In the data rows, 50 means zero.
Each row below has a hidden score, from 0 to 30, with 15 about the middle. What is it? The score is a weighted sum of the row's numbers plus the product of two more (or one squared), each taken from its middle value.
<47 36 66 37 57 55 57 46 50 38 46 45 57 47 62 42 41 34 48 55 37 66 43 55 42 42
 60 49 57 65> -> 13
<57 68 68 49 63 39 66 80 63 36 37 79 31 97 33 55 37 46 77 68 47 31 62 41 46 24
 59 39 82 49> -> 20
<51 35 35 48 38 73 40 19 20 31 60 30 45 31 31 60 57 50 28 29 53 78 50 40 47 62
 46 74 43 44> -> 22
<60 64 36 30 43 47 00 71 99 63 32 68 50 43 59 59 22 48 47 18 78 25 45 18 44 45
 39 16 93 37> -> 20
<60 51 45 05 83 54 22 33 55 31 26 97 26 65 15 84 41 87 64 35 56 54 64 52 54 22
 35 54 96 51> -> 17
<44 47 58 61 28 19 49 57 50 99 64 33 93 25 83 44 54 60 34 34 22 36 38 84 47 80
 30 09 40 34> -> 28
<21 92 65 27 65 24 43 87 49 61 25 37 52 75 28 19 52 29 76 57 30 25 58 52 91 55
 82 42 67 39> -> 25
<56 34 26 50 45 59 39 25 38 37 57 52 43 42 32 68 53 64 39 42 62 62 52 45 52 53
 34 65 53 56> -> 12
<78 37 32 57 44 56 27 16 44 66 37 63 40 31 35 69 39 98 34 13 45 69 40 75 46 49
 25 52 54 30> -> 12
<57 46 54 42 65 54 53 41 36 35 36 73 39 54 40 62 37 71 58 50 46 62 50 60 46 34
 46 50 61 50> -> 16
<53 36 44 62 54 34 74 47 60 32 60 46 41 67 30 51 68 34 71 74 53 47 59 26 67 39
 50 66 58 66> -> 2
<40 51 53 53 52 61 66 44 39 52 21 43 27 52 53 41 42 45 65 50 60 53 53 53 49 47
 69 70 30 51> -> 13
<65 39 69 69 37 45 74 21 11 52 69 61 67 50 61 68 57 83 38 51 16 74 46 96 12 49
 21 28 33 35> -> 28
<42 37 60 45 58 63 62 50 44 32 41 47 58 48 39 46 44 32 62 50 41 66 49 42 46 29
 71 40 60 49> -> 18
<37 53 53 57 45 44 56 51 45 59 43 45 59 43 54 42 62 45 66 42 53 43 60 48 52 53
 53 41 42 44> -> 13
<44 39 55 50 59 65 53 42 38 30 49 50 50 47 39 45 66 42 67 51 62 63 59 37 53 39
 60 56 42 58> -> 10
<59 52 58 29 58 43 42 53 72 53 56 62 53 61 64 63 39 51 37 57 36 44 46 55 40 52
 41 43 64 62> -> 18
<63 49 41 52 64 72 40 49 58 29 49 77 48 53 44 62 49 72 59 44 74 53 48 41 42 26
 46 45 46 46> -> 19
<40 54 39 72 27 40 63 71 58 63 57 29 54 44 67 40 50 26 46 62 56 30 47 34 55 68
 50 53 40 57> -> 10
<56 25 67 42 69 73 49 63 74 48 33 76 76 29 82 29 21 61 61 49 58 67 28 66 25 09
 68 05 56 53> -> 10
<48 81 74 65 66 66 70 96 48 41 24 73 49 73 58 11 24 54 74 83 61 47 32 65 37 13
 97 22 34 31> -> 21
<60 62 53 39 68 99 32 58 53 17 29 77 33 50 59 49 28 63 49 52 88 68 39 34 22 17
 70 48 44 49> -> 12
<65 78 40 07 51 42 00 35 61 48 51 50 29 52 38 85 40 61 19 26 39 47 50 45 52 75
 25 65 82 53> -> 19
<64 28 48 87 33 51 63 48 57 68 63 49 65 35 66 43 57 65 55 43 63 60 43 56 39 44
 39 32 28 39> -> 7
<42 43 41 45 47 35 47 43 35 44 55 46 46 52 26 65 62 47 46 49 43 41 60 41 71 62
 38 64 62 58> -> 15
<36 54 53 53 46 38 63 53 45 66 44 37 46 56 47 39 66 33 68 50 52 37 68 45 61 59
 64 60 36 53> -> 20
<62 35 41 85 41 27 65 50 58 79 53 53 57 44 51 45 60 63 56 52 51 40 45 58 61 52
 35 39 39 41> -> 6
<69 18 54 59 39 71 53 41 58 61 67 30 85 07 99 28 37 52 23 46 38 83 13 79 26 49
 56 27 10 51> -> 13
<43 67 45 35 34 36 28 29 32 51 47 39 27 54 27 81 51 54 28 28 44 48 63 48 50 76
 27 62 69 41> -> 13
<43 39 53 67 37 50 54 63 58 69 62 44 84 25 79 37 53 45 55 47 64 47 44 46 45 54
 47 25 28 46> -> 9
<70 55 51 40 53 27 53 43 67 72 67 65 48 61 64 71 43 72 22 62 25 46 46 81 46 66
 25 49 56 60> -> 19
<38 48 41 67 35 27 63 67 61 78 51 24 54 42 64 29 54 33 55 56 45 25 51 45 70 74
 55 51 41 49> -> 15
<45 37 61 38 52 51 44 38 50 56 71 24 73 33 68 42 60 38 34 46 27 66 39 63 42 64
 50 45 40 62> -> 15
<52 62 44 65 53 39 78 68 60 39 54 42 24 83 39 41 50 29 57 82 53 27 54 26 71 52
 65 83 52 64> -> 17
<40 90 54 13 42 41 03 70 94 65 44 58 49 54 67 73 30 38 38 29 61 24 63 25 34 66
 32 34 84 47> -> 19
<37 56 46 71 35 28 69 72 56 56 66 29 50 62 43 29 74 18 58 62 50 23 56 25 70 67
 59 60 39 51> -> 19
<39 68 64 34 50 49 46 45 24 66 18 63 38 57 55 59 40 67 63 33 51 51 69 67 42 51
 50 44 45 39> -> 19
<29 41 74 55 36 24 78 62 38 95 38 21 80 36 72 16 44 30 53 57 07 45 44 93 56 65
 64 33 40 44> -> 16
<56 36 38 33 68 84 32 29 34 52 28 65 47 22 44 43 44 84 56 32 74 67 45 67 65 34
 63 57 26 52> -> 17
<59 48 53 60 53 80 47 73 59 40 45 80 66 44 85 47 29 60 51 51 77 54 34 46 14 17
 53 08 41 34> -> 19
<69 36 43 62 58 41 61 40 67 20 58 70 26 80 24 73 58 53 63 67 62 44 64 26 48 34
 37 74 76 66> -> 5
<59 40 42 59 34 23 44 45 54 86 67 48 79 31 61 54 54 71 35 40 33 43 43 75 49 65
 25 26 48 38> -> 16
<56 51 46 25 63 36 22 50 73 57 33 75 49 52 39 71 37 65 56 30 47 34 60 48 57 43
 39 32 92 43> -> 26
<61 32 52 44 62 70 43 42 56 35 53 59 59 42 62 51 42 53 48 47 61 65 42 52 33 35
 47 46 50 55> -> 14
<61 36 35 84 40 29 61 51 59 71 69 53 61 43 45 51 64 64 52 49 55 38 51 52 57 56
 30 38 48 39> -> 13
<62 38 50 26 59 53 07 41 73 69 18 80 56 31 38 61 27 78 60 09 64 52 55 53 50 30
 33 18 84 35> -> 13
<39 68 53 71 40 24 71 70 37 62 60 30 43 71 37 38 79 28 63 70 45 27 64 38 76 66
 59 62 35 50> -> 15
<48 31 50 41 37 46 39 21 31 69 63 27 71 18 54 63 57 57 23 23 26 66 44 68 46 77
 24 47 49 42> -> 16
<46 68 45 59 43 47 53 59 56 48 60 37 34 61 51 44 58 39 50 60 54 42 56 39 55 67
 55 68 42 54> -> 17
<64 31 51 84 42 51 77 55 41 48 36 66 41 62 48 54 26 64 55 59 49 57 40 62 32 30
 53 39 61 38> -> 12
<56 48 44 69 50 80 48 50 37 46 33 83 50 41 54 56 36 79 57 40 82 58 49 60 25 23
 45 31 40 32> -> 14
<20 70 48 43 55 21 71 58 33 41 48 37 32 84 21 54 69 19 71 75 44 16 77 25 83 66
 57 88 63 66> -> 14
<78 20 43 58 59 50 53 34 71 40 64 59 58 43 58 54 51 67 46 57 52 63 39 58 36 34
 40 47 54 55> -> 9
<52 56 27 57 30 28 46 50 44 64 56 46 39 51 43 70 48 53 30 46 48 35 50 44 65 79
 24 65 63 46> -> 19
<48 51 41 93 22 13 59 70 63 90 56 47 63 48 51 41 65 56 64 48 49 19 60 53 68 63
 34 38 44 35> -> 7
<54 46 79 46 76 20 90 64 47 42 38 75 48 89 40 52 51 54 75 80 20 46 59 76 47 24
 61 38 76 61> -> 15
<58 32 70 27 78 62 48 56 72 38 37 78 69 45 66 46 30 53 63 51 46 64 39 63 28 13
 60 11 65 54> -> 18
<42 60 45 55 57 52 72 54 42 15 61 45 28 73 30 48 73 24 66 81 60 46 62 16 60 48
 67 91 43 69> -> 12
<45 77 78 42 89 82 67 91 66 34 20 85 42 72 61 05 45 57 99 85 73 51 53 64 49 00
 99 41 10 61> -> 9
<51 46 29 93 19 42 50 68 69 86 61 34 69 27 79 33 49 57 41 39 76 33 33 43 45 63
 40 26 30 33> -> 6
<54 67 52 55 56 78 37 72 51 49 35 73 44 45 65 33 36 69 63 42 76 49 44 54 34 26
 62 26 36 34> -> 21
<66 18 47 66 47 53 59 33 58 42 71 47 60 33 52 51 64 57 54 43 54 62 54 46 42 40
 38 40 39 48> -> 18
<46 62 64 46 54 17 64 61 53 70 29 67 29 82 42 65 38 53 61 62 34 24 65 64 57 50
 46 56 78 54> -> 17
<78 99 73 65 86 76 51 99 99 38 25 99 14 99 46 17 24 75 89 83 83 34 42 54 37 00
 89 23 49 35> -> 19
<40 60 43 33 61 58 25 20 21 50 32 74 35 43 23 75 66 89 65 20 69 60 78 60 56 45
 32 57 37 36> -> 11
<32 59 62 50 50 37 72 50 30 65 36 33 41 59 57 35 58 42 63 57 35 45 66 69 62 63
 59 71 30 59> -> 15
<44 37 38 48 52 35 66 39 34 34 49 49 37 63 18 64 63 46 56 58 49 44 60 37 77 53
 45 80 63 62> -> 10
<60 55 32 42 34 65 10 33 56 57 45 48 32 29 42 73 32 68 19 10 62 58 48 43 40 64
 26 59 64 37> -> 27
<46 53 46 60 48 36 63 53 45 53 54 52 41 66 48 57 56 51 58 61 47 36 63 49 56 54
 47 56 53 52> -> 17
<40 90 79 28 77 26 66 80 51 71 13 65 33 87 46 19 41 55 81 75 11 37 54 94 69 39
 91 53 46 53> -> 21
<66 41 41 79 44 41 53 52 65 62 63 50 59 45 55 54 58 66 46 49 52 42 50 46 53 51
 32 43 43 43> -> 21
<63 44 47 05 83 44 30 46 54 37 33 90 50 59 36 90 10 71 29 59 37 48 34 64 50 39
 31 42 99 64> -> 17
<44 64 60 47 46 40 53 50 50 53 61 36 52 61 57 53 57 30 47 59 40 48 56 46 48 69
 54 57 38 64> -> 12
<44 34 46 73 29 53 59 51 55 64 62 20 74 19 72 34 53 33 38 45 52 50 38 46 47 63
 59 42 30 51> -> 12
<64 21 29 58 53 80 47 24 48 14 64 58 44 36 44 64 51 53 37 53 80 73 35 25 43 39
 40 67 45 58> -> 8
<65 37 30 47 57 88 41 20 40 09 68 45 33 37 37 66 47 47 26 49 72 76 39 27 42 49
 47 86 37 65> -> 15
<57 47 39 47 63 64 28 37 45 67 30 59 47 24 42 35 56 86 61 28 67 60 46 78 65 41
 53 47 24 31> -> 12
<44 43 60 59 44 63 61 41 33 48 79 24 75 35 57 35 82 42 50 45 47 66 51 52 49 60
 52 51 14 50> -> 17
<79 25 35 74 46 63 55 44 78 41 73 48 58 35 64 40 52 58 40 60 66 62 31 44 43 39
 42 51 35 54> -> 5
<70 54 50 54 61 75 35 57 57 51 27 95 39 46 69 65 14 89 46 37 74 59 38 69 13 22
 42 26 46 33> -> 14
<28 71 62 19 60 39 52 33 16 42 33 49 25 76 23 76 66 48 68 46 35 39 87 55 61 65
 47 82 54 58> -> 18
<51 62 42 41 44 46 35 45 65 41 67 33 37 54 37 57 55 30 34 49 43 37 52 31 61 71
 47 69 65 64> -> 21
<57 31 34 42 33 60 29 27 60 50 61 36 56 23 64 65 38 52 11 35 48 62 33 50 42 66
 32 49 58 56> -> 13
<45 58 69 35 70 85 60 39 35 11 47 67 36 66 42 65 59 48 71 50 62 75 74 43 26 24
 60 65 36 63> -> 16
<19 45 62 75 38 32 99 61 23 35 74 10 58 70 39 30 94 03 78 78 38 40 70 27 65 61
 69 72 30 65> -> 11
<40 56 51 46 36 50 45 50 52 49 74 21 64 39 59 43 69 31 39 44 42 48 45 41 55 70
 51 48 42 52> -> 22
<59 45 69 18 55 62 38 40 67 43 67 41 75 33 84 57 35 38 17 48 23 72 32 64 23 54
 42 29 56 66> -> 17
<48 61 42 61 41 20 56 55 59 62 63 48 44 72 37 56 60 50 49 67 43 27 58 46 69 63
 38 65 54 51> -> 10
<50 52 36 86 34 38 61 68 60 60 68 39 44 51 57 43 62 38 48 59 66 33 50 28 51 60
 48 48 32 48> -> 12
<55 67 40 34 65 81 31 47 57 36 40 66 29 55 47 65 45 60 54 43 82 56 57 30 46 41
 49 65 38 56> -> 16
<28 71 51 66 40 16 81 69 43 56 60 24 41 73 35 33 79 16 70 73 42 21 71 32 76 72
 63 73 45 52> -> 16
<60 46 30 60 41 38 43 36 41 53 60 65 44 53 28 81 60 66 47 45 56 35 61 43 57 60
 18 54 59 50> -> 15
<39 46 51 51 46 44 58 46 36 65 47 29 60 32 63 34 57 42 52 52 44 56 46 60 58 65
 60 55 25 53> -> 9
<69 53 54 62 44 53 50 60 74 43 69 54 48 62 54 46 45 49 36 56 44 58 38 43 31 40
 43 34 59 45> -> 16
<44 63 72 45 60 66 57 61 48 44 26 53 42 63 55 39 48 47 75 50 62 56 58 49 35 24
 73 44 37 51> -> 5
<67 43 45 39 67 69 34 38 48 34 43 79 49 46 29 66 49 79 56 42 60 61 47 53 46 23
 44 36 61 40> -> 27
<58 50 43 99 30 39 86 73 48 60 36 61 33 70 53 46 41 56 60 64 65 32 49 51 37 37
 52 43 43 36> -> 10
<51 34 54 61 45 52 61 50 46 67 42 41 61 40 78 36 41 51 45 55 45 61 35 68 45 57
 62 49 26 52> -> 11
<50 30 44 80 33 30 55 48 45 74 60 48 75 32 58 49 60 62 46 33 53 41 51 54 47 60
 22 32 46 32> -> 9
<59 24 47 70 35 89 40 26 29 58 62 43 86 02 83 43 56 74 36 24 71 88 31 72 22 47
 39 24 01 32> -> 8
<51 66 32 42 42 41 45 35 33 48 60 48 26 64 22 79 62 53 29 48 40 42 62 40 63 76
 31 83 64 56> -> 26
<50 31 38 39 57 30 57 40 55 27 58 48 37 71 16 76 64 34 54 58 43 38 68 19 66 54
 34 74 93 69> -> 12
<51 95 69 26 57 57 39 64 58 46 27 54 18 81 45 49 29 41 52 55 40 46 54 54 38 45
 73 51 69 45> -> 25
<51 46 46 69 40 40 58 57 63 57 64 27 53 47 53 31 65 31 54 59 54 39 49 34 69 59
 57 54 40 54> -> 12
<61 47 23 68 44 49 50 49 58 38 55 67 25 64 32 72 52 54 50 63 74 33 51 25 57 47
 35 69 66 52> -> 13
<50 57 40 71 46 48 46 57 49 52 47 66 42 56 36 55 59 64 69 47 76 34 65 39 57 43
 41 50 43 41> -> 9
<59 28 37 49 52 89 36 14 28 15 65 52 54 24 43 76 58 58 28 34 64 87 45 42 33 50
 30 65 40 53> -> 12
<67 33 54 53 52 34 65 38 53 53 62 57 59 51 58 56 58 58 47 55 31 58 51 70 44 50
 38 46 47 57> -> 14
<25 76 54 24 48 33 34 47 23 65 29 51 34 64 28 71 53 45 55 31 42 35 73 53 66 72
 42 61 67 42> -> 27
<53 33 36 85 31 64 57 54 62 48 73 34 66 32 71 41 57 36 43 52 74 58 37 26 39 52
 47 45 26 47> -> 6
<37 32 75 24 55 53 60 43 42 51 37 36 69 39 75 39 34 33 46 45 21 71 44 71 29 46
 62 37 49 57> -> 14
<15 96 52 52 69 55 51 97 60 61 09 41 30 66 25 00 57 27 99 61 82 20 55 32 99 34
 99 61 32 41> -> 7
<57 52 48 35 47 43 43 44 67 54 67 31 54 46 52 47 62 45 46 50 38 47 47 48 56 61
 43 61 53 59> -> 13
<62 38 65 39 56 57 57 32 35 35 66 51 67 48 68 67 44 52 27 58 26 75 39 69 21 48
 39 38 54 56> -> 20
<55 78 49 12 54 43 00 66 99 62 28 76 40 55 52 79 18 54 47 19 68 23 56 26 42 50
 30 22 99 44> -> 16
<52 39 45 38 50 50 40 14 17 54 42 50 40 39 24 75 62 69 46 26 46 62 66 63 54 58
 30 66 57 42> -> 17
<60 48 49 25 58 40 17 45 76 58 39 75 56 46 49 77 39 66 45 33 45 47 55 61 47 45
 31 21 85 49> -> 15
<56 75 38 40 38 49 21 45 59 50 48 54 25 58 28 76 38 62 30 34 52 42 50 38 48 63
 32 53 73 40> -> 16
<73 25 31 77 39 66 44 48 82 45 71 49 62 27 69 37 48 55 37 49 68 60 30 42 39 44
 47 44 35 44> -> 13
<44 67 39 61 38 38 60 50 40 32 76 45 38 71 28 65 75 35 49 65 61 33 68 19 57 67
 36 74 45 57> -> 14
<49 39 44 40 43 45 49 37 39 43 68 21 56 39 45 55 56 33 21 47 34 60 44 42 51 80
 45 72 56 61> -> 18
<24 46 44 36 71 25 38 57 29 72 08 76 50 46 14 37 51 71 92 33 52 21 63 71 92 38
 57 33 77 30> -> 24
<30 64 58 58 51 37 85 65 43 33 67 28 40 78 38 38 71 12 62 86 42 36 65 22 69 62
 71 82 43 67> -> 17
<51 33 40 65 41 58 47 44 43 55 62 44 62 34 55 61 57 54 39 42 64 54 43 40 47 59
 32 46 48 47> -> 11
<72 40 44 47 52 69 33 52 85 45 68 63 64 43 84 58 27 59 26 52 59 58 33 43 22 43
 34 35 51 54> -> 15
<62 73 34 20 55 64 13 39 65 26 60 55 23 62 32 83 42 51 19 40 57 49 54 29 46 63
 33 74 69 57> -> 22
<37 43 32 36 57 61 33 39 28 41 36 71 42 44 29 71 51 68 56 35 78 44 62 37 57 49
 35 56 57 49> -> 16
<54 52 42 59 54 61 61 58 64 41 51 38 33 60 62 35 41 32 53 75 64 45 42 29 56 53
 69 78 36 65> -> 14
<49 63 46 45 61 20 70 55 42 44 46 62 23 89 24 70 45 45 50 75 31 23 61 52 68 57
 47 79 74 63> -> 20
<55 42 44 64 34 69 45 42 40 37 73 43 55 37 56 63 57 51 34 50 71 60 48 32 34 61
 31 52 42 48> -> 12
<43 53 53 60 41 29 56 50 39 88 41 41 57 39 58 43 57 56 57 39 45 35 59 76 58 63
 48 47 29 36> -> 14
<38 49 65 57 48 38 72 52 37 65 41 30 53 54 63 32 60 41 60 62 35 41 53 64 58 60
 63 60 25 51> -> 14
<47 30 38 43 48 48 39 22 22 50 58 51 61 32 30 72 64 65 39 35 46 57 53 54 60 59
 27 52 55 46> -> 18
<53 33 57 49 46 72 64 44 46 48 69 26 72 26 85 33 45 40 32 56 39 78 28 59 32 52
 60 49 23 62> -> 15
<36 58 54 63 38 35 67 49 30 66 68 26 69 50 49 42 83 39 62 54 41 47 64 56 63 67
 52 55 28 45> -> 14
<62 43 63 69 45 34 63 48 45 53 49 59 65 57 53 50 41 58 48 54 26 59 44 71 34 39
 47 30 65 40> -> 14
<56 48 50 48 60 38 66 52 67 38 65 36 35 68 35 44 61 25 58 69 45 44 57 34 69 54
 61 75 58 70> -> 18
<57 39 30 61 40 56 43 33 41 44 65 46 43 39 41 61 55 54 36 45 56 57 40 39 52 58
 33 67 48 56> -> 13
<49 37 57 17 81 58 47 40 55 29 25 49 25 54 34 40 45 46 73 53 45 67 59 49 66 34
 76 73 59 70> -> 11
<47 47 53 68 30 40 59 65 54 80 66 34 77 34 80 34 52 44 42 53 40 45 39 58 44 65
 48 29 33 48> -> 14
<46 48 48 61 29 36 42 56 59 81 63 32 75 33 68 40 54 43 37 38 44 40 42 53 49 72
 37 35 40 36> -> 15
<57 59 35 40 48 41 36 37 52 61 49 47 39 50 39 54 56 52 44 39 52 44 53 47 66 64
 43 66 55 47> -> 24
<45 63 58 45 44 34 53 54 59 62 57 27 58 55 61 41 55 31 39 56 31 43 50 50 56 70
 52 52 48 56> -> 13
<35 33 54 44 44 62 41 20 20 44 56 28 67 19 46 54 69 50 41 27 56 77 58 51 55 62
 46 59 31 49> -> 6
<46 49 56 50 55 38 75 71 44 46 42 60 48 71 50 51 22 35 42 76 20 41 34 61 49 43
 58 40 80 50> -> 25
<45 44 49 32 89 99 22 67 82 31 29 60 60 21 57 00 49 46 94 36 99 64 42 25 57 00
 99 33 26 54> -> 13
<40 71 45 41 45 44 46 54 51 31 65 35 29 69 27 61 63 17 49 55 50 40 63 14 59 68
 53 76 68 65> -> 23
<33 58 50 72 27 16 58 69 46 88 52 36 59 50 66 38 57 45 51 51 42 20 52 58 66 79
 42 46 41 43> -> 13
<47 51 56 53 45 44 63 33 33 40 60 33 39 62 36 61 70 38 54 52 32 52 67 51 53 61
 51 76 50 60> -> 17
<35 54 64 72 40 34 70 71 33 68 39 46 58 60 51 40 52 43 63 61 30 33 52 67 46 49
 55 30 55 36> -> 19
<30 66 66 38 49 12 74 61 44 58 61 24 50 77 40 46 70 22 58 69 08 33 66 54 73 80
 54 67 57 65> -> 19
<57 35 20 58 47 50 45 47 60 29 59 54 27 56 35 72 39 46 37 61 66 43 43 22 60 52
 40 73 75 71> -> 11
<50 71 41 70 32 47 52 67 65 46 60 43 36 67 58 59 48 34 45 56 65 34 59 21 41 60
 40 60 49 48> -> 12
<25 53 58 62 34 32 74 55 30 64 69 10 72 49 53 27 80 19 59 58 34 46 62 49 67 75
 57 58 29 49> -> 15
<61 46 61 27 54 35 60 43 49 47 64 48 50 64 64 61 36 45 25 72 11 56 35 72 47 67
 39 62 65 71> -> 21
<35 62 56 63 43 25 77 60 36 54 65 27 50 68 40 37 77 35 60 70 39 38 66 41 64 68
 53 70 35 57> -> 8
<24 63 57 34 53 38 51 48 32 66 32 34 50 53 42 42 64 45 65 40 41 40 64 63 75 66
 57 69 46 51> -> 16
<17 64 48 67 34 39 76 75 42 37 63 20 45 68 44 37 66 00 62 76 60 26 63 07 67 72
 67 78 49 59> -> 16
<33 73 42 66 47 30 66 70 42 55 34 51 17 81 34 53 57 40 75 75 70 09 77 29 73 63
 57 80 47 62> -> 8
<63 53 54 38 58 51 58 55 67 37 56 68 39 76 62 69 32 50 33 72 33 54 42 49 32 46
 43 54 64 72> -> 16
<44 42 53 67 51 33 74 61 54 48 69 28 49 58 42 27 78 26 64 70 43 39 57 33 74 53
 64 64 43 61> -> 17
<54 28 34 55 43 58 45 32 40 46 56 38 61 26 51 55 48 54 37 40 55 60 44 47 53 60
 37 61 52 48> -> 11
<33 70 58 46 50 34 56 54 35 60 38 45 38 64 43 49 61 42 66 53 50 37 70 47 68 65
 56 68 40 57> -> 11
